Here are some points, one per row:
array([ 15, -48,  46, -72,  -1,  52, -20, -26,  48,  15,  -3, -29,  66,  30,  17, -12, -37,  42,
        51,  26,  18,  35,   2,   7, -27,  66, -14, -35, -28, -26,  -3, -33,   4,  27,   0,  24,
        14, -58,  19,  -3,  82])
array([-33, -21,  11,  36, -22,  -9, -17,  27, -25, -15, -66,   4, -61,  -6,  -5,   0,  22, -41,
         6,  -6,  54,  21,  -8, -11,  20,   9, -25, -16, -23, -24,  55, -38, -34,  54, -55, -34,
       -22,   3, -10,   0, -32])
array([-27, -16,  -6,  82, -25, -10,  -2, -47,   0, -38, -18,   5, -49,  36, -36,  24,  19,   4,
        19,   9, -31,  33,  56, -21, -14,  -3,  -8,   4,  43,  19, -45,  48, -15,  42, -32,  15,
       -14,  27, -65,   3,  12])
array([ 15,  23, -24,  14, -43, -91,  -7,  26, -10,  28, -27, -13,  -2,  35, -23,  -4, -17, -21,
        35, -30,  45,  64, -50,  32,  -1,  12,  35,   0,  33,  12,  43,  36,  43, -83, -24,  -2,
       -16,  50, -28,  14, -40])
array([ 11,  17, -14, -21,   4, -79,  10, -15, -24,  39,  41, -45, -25, -14,  -1,  57,  -3,   0,
        25,  -2, -58, -14,  11, -41,  15,  -1, -18,  22, -51,  45,  32,  45,  -7, -46,  22, -62,
        10, -24,  -1,  18,  16])
array([  29,  -36,  -10,  -18,  -24,  -13,  -30,   47,   -8,   44,  -20,  -43,  -36,    6,    2,
        -18,  -23,   -3,   17,   -7, -104,    9,  -64,    1,   59,   -4,   30,   39,  -12,   64,
        -16,   30,   33,   -6,  -38,    8,   57,   17,  -29,   25,  -42])
array([  37,   23,   41,   47,  -17,   11,  -15,  -15,  -18,   26,  -27,   19,    4,   30,  -15,
         17,   33,   16,  -16,  -30,  -11,  -26,   39,   -1,  -24,  -14,  -17,   14,  -70,   -8,
        -25,  -15,   18,   36,    8,   -1, -106,    4,  -33,   12,   -8])
array([-19,  31,  26, -40,  28,  -1,   0,  -6, -56,  61,   6, -17,  11,  -5, -51, -38, -70, -24,
         9,  25, -78,  -8,  -3, -43, -20,  52,   6, -13,  11,  50, -31, -18, -16,  36,   8,  49,
        49,  38,  19, -44, -30])
array([-15, -16,  20,   0,  25, -39, -43,  33,  43, -16, -39,  12, -78, -18,  40, -41, -33, -24,
       -36, -13,   5,   7, -28,  49, -78, -17, -30,  18,   2, -28,  -4, -17,  29, -45,  83,  34,
        33,  49,  17,  -1,  36])
array([ -9, -39,   8, -45, -21,  14,  -4, -27,  -8,  -6, -21,  -8,   1,  52,  -8,  10,   2,  27,
        33,  60,  82,  -4,  -2, -43,  18, -15, -32,   1,   8,  24, -27, -61,   8,  29,  45, -48,
        11, -14, -33, -15,  25])
array([  1, -33,  -7, -30, -13,  25,  48, -14, -59, -70,   9,   4,  -2,  43,   8,  19,  27,  -4,
       -32, -43, -39, -59, -42,  -6,  16,   2, -46, -10, -39, -41,   1,  52, -35, -31,  -7,  20,
       -11,  40,  14,  18,  -3])
array([-11,   9, -59,  25, -58, -18,  55,  32, -74,   5,  29, -61, -44, -17,  21,  -6,   2,   5,
       -10, -14, -17, -21, -32, -38,  -9,  10,  52,  37,  34, -37, -53,  12,  28,  25,  44,   5,
        11,   6,  -7,   4,  64])
array([-80,  -1,  -3, -57,  14,  37, -35,  -1,  -6,   4,  41,  43,  55,  24, -40,  45,  26, -46,
       -15,  38,  24,  31, -23,  26,  -4, -76,  25, -35,  27, -55,   0,  33,  17,   7, -15,  -3,
        24, -15,  16,  32,  -8])
array([ 35,  -8, -20,  20,  40,  -1,  42, -25,   9, -44,   1,  46,  29,  17,  11,  -5,  -1,  -3,
        15,   4,  31, -24,  39,  47,  -9, -52,   3,  38,   5,  20,  36,  -1,  60,  15, -78,  73,
        19, -20, 102, -24,   4])
array([ 28,  22,  50,  22,  19, -91, -22,  -4,   0,  -6,  46, -18, -17,  33,  56, -40,  -9, -13,
        -5, -41, -13,  58, -18,   4,  22,  76,  17,  60,  25,  11,  10,  30, -21, -16,  -3, -79,
        15, -16,  11,  -1, -86])
array([ 16,  46,  15,  22,  -6,  -8,  56,  59,  36,  25, -24,   0,  26, -20,  -6, -17,  49,  28,
       -12,  20,  68,   1, -35,   7,  20,  14,  13, -30,  -4,  27, -28, -25,   9, -11,   8, -21,
        82,  -8,  85,  96,  27])
array([-25,   0, -32, -15,  -2,  26, -22,  -7, -24,  11,   3, -31,   9,   2,   0, -29,  -3,  52,
       -34,  32,  -2,  23,  81,  18,  -3, -46, -60,   4, -24, -17,  32,   2,  22,  29,  75,  31,
        25,  36, -11,  -4, -54])
array([ 17,  22, -14,  19,  -3,  21,  -4, -19, -45, -38,   3,  82, -26, -34,   6, -70,  40,  38,
        51,  -1,  15,   3,  11, -42, -49,   5, -13,  14,   7,   3,   0, -40, -48, -15,   1, -22,
        -7, -97, -40,   0,   3])
array([ 21, -10, -22,  26,  55,  34, -16,  55, -19, -31,  47, -30,  85, -31, -40,  16, -29, -64,
         9, -52,  25,  11, -22, -20,  60,   3, -51, -15,   6,  34,  -5,   0, -37,  39,  33, -25,
       -35,  10, -47, -17,  42])
array([ 22,   9,  23, -35,   2,  12,  14,  17,  -2,  -9, -44,  62,  57, -54,  38, -16,  16, -26,
        15,  17, -29, -15,  53,  -2, -19, -72,  52, -25,   7, -46, -13,  11,   9, -26, -38, -30,
        -3,  39,  33,  -9, -18])
array([ -6,  34,  13, -47,  11,  40,  22,  -2,  40,  21, -89,  26,  39,  28, -21,  52,  22,  15,
        25,  -6, -15,  11,  -6, -27,  30,  24,   7, -19,  32, -12,  -4,  21,  -8,  43,  40,  72,
         4, -58,  -7, -22,  36])
array([-39, -36,   1,  36, -28,  28, -18, -29,  45, -34, -16,  28,  -2, -52, -11,  57, -71,  -8,
       -73, -30,  52, -21,  59,  26,  40, -11,  26,  31,   0, -20,  -5,  24, -40, -65, -11,  -9,
       -16, -11, -19,   9, -38])
array([ 31,  18,  33,  31,  -6,  34,  -7,  35,  44, -18,  22,  19,  31, -25, -40,  23,  27, -22,
         6,  74,  12, -54, -22, -17, -39,  24,  13, -59, -17, -25,   9,  27,  62,  10, -32,  -2,
       -42, -23,  18,  -4, -38])
array([-23,  -7,   9, -37,  33,   1,  14, -10, -30, -11,  38, -10,  -4, -26,  27,  33,  33,  32,
       -46,  16, -12,   9, -12,  22, -22, -30,  28,   9, -12,  23,  -8,  16,  16,  29, -12, -27,
       -48,  -5, -56, -40,  57])
array([  1,  15, -26,  38, -14,  -1,  46, -28,  30,  34,  34,  22, -28, -25,  58,  -6,  -2,  38,
        45,  51, -54, -18, -38,  65,   0,  15, -22,   2,   6,   0,  45, -59, -70,  12,  15,  37,
       -20,  22,  48,  12,  18])
array([-31,  10, -14, -13,  53,  38,   5,   1,  73,  20,  57, -12, -22, -20,  12, -41,  -4,  18,
       -23, -88,  36, -39,  26,   7,  26,   3,  -2, -11,  12,  62, -44,  -6,   3,  -7, -50,  19,
       -45,  11,  -3, -34, -46])
array([ 43,  -8, -45,  13,  -1, -13, -51, -59,  38,   5,  18, -53, -20,  10,   0, -11, -17, -15,
       -58,  -8,  -3, -15,  26,   2, -10,  25,  31, -24,  21, -54,  49, -72, -32, -83,  11, -22,
        31,  -3,   7, -24,  20])
There is one direction along which these points spread out most. Take the direction at right angles to it along which they spread out most. Go by this last direction. How far along it is each point below, from 0 to 99? 50 is the average, and the first point above lies past it. One standard deviation of the points above along it is 16.
array([ 35,  -8, -20,  20,  40,  -1,  42, -25,   9, -44,   1,  46,  29,  17,  11,  -5,  -1,  -3,
        15,   4,  31, -24,  39,  47,  -9, -52,   3,  38,   5,  20,  36,  -1,  60,  15, -78,  73,
        19, -20, 102, -24,   4]) 34
array([  1,  15, -26,  38, -14,  -1,  46, -28,  30,  34,  34,  22, -28, -25,  58,  -6,  -2,  38,
        45,  51, -54, -18, -38,  65,   0,  15, -22,   2,   6,   0,  45, -59, -70,  12,  15,  37,
       -20,  22,  48,  12,  18]) 61
array([ -6,  34,  13, -47,  11,  40,  22,  -2,  40,  21, -89,  26,  39,  28, -21,  52,  22,  15,
        25,  -6, -15,  11,  -6, -27,  30,  24,   7, -19,  32, -12,  -4,  21,  -8,  43,  40,  72,
         4, -58,  -7, -22,  36]) 71
array([ -9, -39,   8, -45, -21,  14,  -4, -27,  -8,  -6, -21,  -8,   1,  52,  -8,  10,   2,  27,
        33,  60,  82,  -4,  -2, -43,  18, -15, -32,   1,   8,  24, -27, -61,   8,  29,  45, -48,
        11, -14, -33, -15,  25]) 67
array([ 15,  23, -24,  14, -43, -91,  -7,  26, -10,  28, -27, -13,  -2,  35, -23,  -4, -17, -21,
        35, -30,  45,  64, -50,  32,  -1,  12,  35,   0,  33,  12,  43,  36,  43, -83, -24,  -2,
       -16,  50, -28,  14, -40]) 39
array([-80,  -1,  -3, -57,  14,  37, -35,  -1,  -6,   4,  41,  43,  55,  24, -40,  45,  26, -46,
       -15,  38,  24,  31, -23,  26,  -4, -76,  25, -35,  27, -55,   0,  33,  17,   7, -15,  -3,
        24, -15,  16,  32,  -8]) 42
array([ 22,   9,  23, -35,   2,  12,  14,  17,  -2,  -9, -44,  62,  57, -54,  38, -16,  16, -26,
        15,  17, -29, -15,  53,  -2, -19, -72,  52, -25,   7, -46, -13,  11,   9, -26, -38, -30,
        -3,  39,  33,  -9, -18]) 34
array([  37,   23,   41,   47,  -17,   11,  -15,  -15,  -18,   26,  -27,   19,    4,   30,  -15,
         17,   33,   16,  -16,  -30,  -11,  -26,   39,   -1,  -24,  -14,  -17,   14,  -70,   -8,
        -25,  -15,   18,   36,    8,   -1, -106,    4,  -33,   12,   -8]) 40
array([-11,   9, -59,  25, -58, -18,  55,  32, -74,   5,  29, -61, -44, -17,  21,  -6,   2,   5,
       -10, -14, -17, -21, -32, -38,  -9,  10,  52,  37,  34, -37, -53,  12,  28,  25,  44,   5,
        11,   6,  -7,   4,  64]) 68
array([ 16,  46,  15,  22,  -6,  -8,  56,  59,  36,  25, -24,   0,  26, -20,  -6, -17,  49,  28,
       -12,  20,  68,   1, -35,   7,  20,  14,  13, -30,  -4,  27, -28, -25,   9, -11,   8, -21,
        82,  -8,  85,  96,  27]) 62
